Where one turn sends some rows of the set: a few examples, then the rows asked
Z_350: [ 15  20 -14  20 -12  22   6  -9  14  10  -2   6  15  21   8 -30 -19   7
 -13 -23  -7  14  13 -25  12]
Z_420: [ 11  -2  20   8   2  17  -7  24   6   5  13 -15 -24   8 -16  -6  31  17
 -17   3  24 -15 -12  -3 -19]
Z_878: [  6  12 -13 -21  31   8 -34  18   2   9  13  -6   8 -13 -17  -1  22  11
 -16   3  25  13   5   8   2]
Z_500: [-15   4  -9  28 -11  -2  -6  11  20  -7  -5   6  12 -15 -12 -12  -4  -4
  -6 -30 -25  30  19 -12 -19]
Z_821: [ 10  19   6  14  14 -10  20  10   9  -4 -29 -23 -15   0   1  12 -14  10
  28   6   6  16 -24 -18  30]
Z_187: [  6  17  -9 -22  34   2 -28  19  10   9  16  -2  -1 -11 -17   3  15  17
 -23   4  28 -12  -3   2  -3]
Z_773: [ 18  30 -14  14  -8  17  21  -9   5   9 -10  11  11  14  23 -17 -33 -17
   0 -12  -8  -8   6 -12   3]
Z_103: [-23   4  -8  27  11  -6  -2 -19  -1 -13   8   6   5 -10 -17  -4 -17 -10
 -15  -9 -14  13  37 -11  -7]
Z_930: [ -2   5 -17 -13   9   4 -16  16   2  13  -3 -34 -15 -12   2  15  17 -23
 -13  25  19 -22   7   0  -4]
Z_317: [ -7  17   2  27  -6   4  12   8 -14 -10  -2 -14  12 -12  -9  -9 -13 -17
  -2 -18 -31   6  18 -16 -25]
Z_532: [ -2   8 -14 -14  13  -2 -15  18  18  15   0 -22 -20 -10   0  14  15  -7
 -22  19  24 -36  -3  -3  -8]
Z_71: [  9  12 -17  20 -14  14  11 -21  13   4  -3   3   0  21  15 -21 -30 -10
 -13  -6   1  -7  23 -23  15]
Z_958: [-17  20  -5  21  16  -1  11  -4  -4  -5  -4  23  17 -15  -7   2 -14 -17
   5 -18 -22  14  16   8 -25]
Z_881: [ -8  -3  -4   0   7   6 -12  22  39  22  -6   1 -23   0  -3   9  38  10
 -13   5  21 -11 -16  10 -21]
Z_477: [ 19  16  16 -13  19  10  -9  34   3   1  13   8 -11  -9  -7   0  10   3
  -1   3  28 -22 -17  17 -20]
Z_775: [ 20   9  13 -12  10  14  -9  36  -6  -3  10   5 -10 -11   0   0  10 -16
  11  10  27  -7  -9  28 -19]
Z_966: [ 12  15 -17  16 -18  12  10  -3  32  10 -13  28   5  13  25 -19 -28 -11
   2 -20  -3   6   7  -6   5]
Z_556: [  7  -9  16  11  -3  22 -12  18  -5   4  14 -23 -20  10 -18  -8  36   8
 -12  11  21   4   1  -1 -13]
Z_737: [-18  -1  -9  24 -14 -12  -1   6  17 -15  -4   9  -3 -20   2  -1 -23 -31
   0 -10 -17   4  27  -3 -18]
Z_290: [  8  13   3   9  12 -17   8  12  24  -9 -26  -7 -19  -6   2  10 -19   9
  28   6  15  22 -19 -12  36]
Z_712: [  8  10   7  15  18 -14  12  -1  11 -12 -19 -17 -20   1  -7   9 -17  13
  20  11  16  19 -12 -19  39]
Z_479: [  5  17   6  13  26 -10  15   0  14  -2 -25  -5 -12   2  -5  11  -9  19
  27   4  11  29 -22 -10  32]
Z_978: [-12  -5 -11  -1   6  12 -15  19  30  24 -12   3 -17  -1   1  12  42  -3
  -1   8  18  10  -9  19 -19]
Z_691: [  5  25 -22  13   6  14   7 -23  19  15  -7  30  16  19  13 -18 -21   3
  -8 -19  -2  12  12  -8  12]
Z_250: [  9  14   0  12  13 -11   7  13  20  -5 -24 -21 -13  -1  -6   5  -9  21
  20  -1   8  30 -18 -23  38]

Z_712 turns into Z_250
Z_737 turns into Z_317
And these:
Z_532 turns into Z_420
Z_966 turns into Z_773
Z_775 turns into Z_930

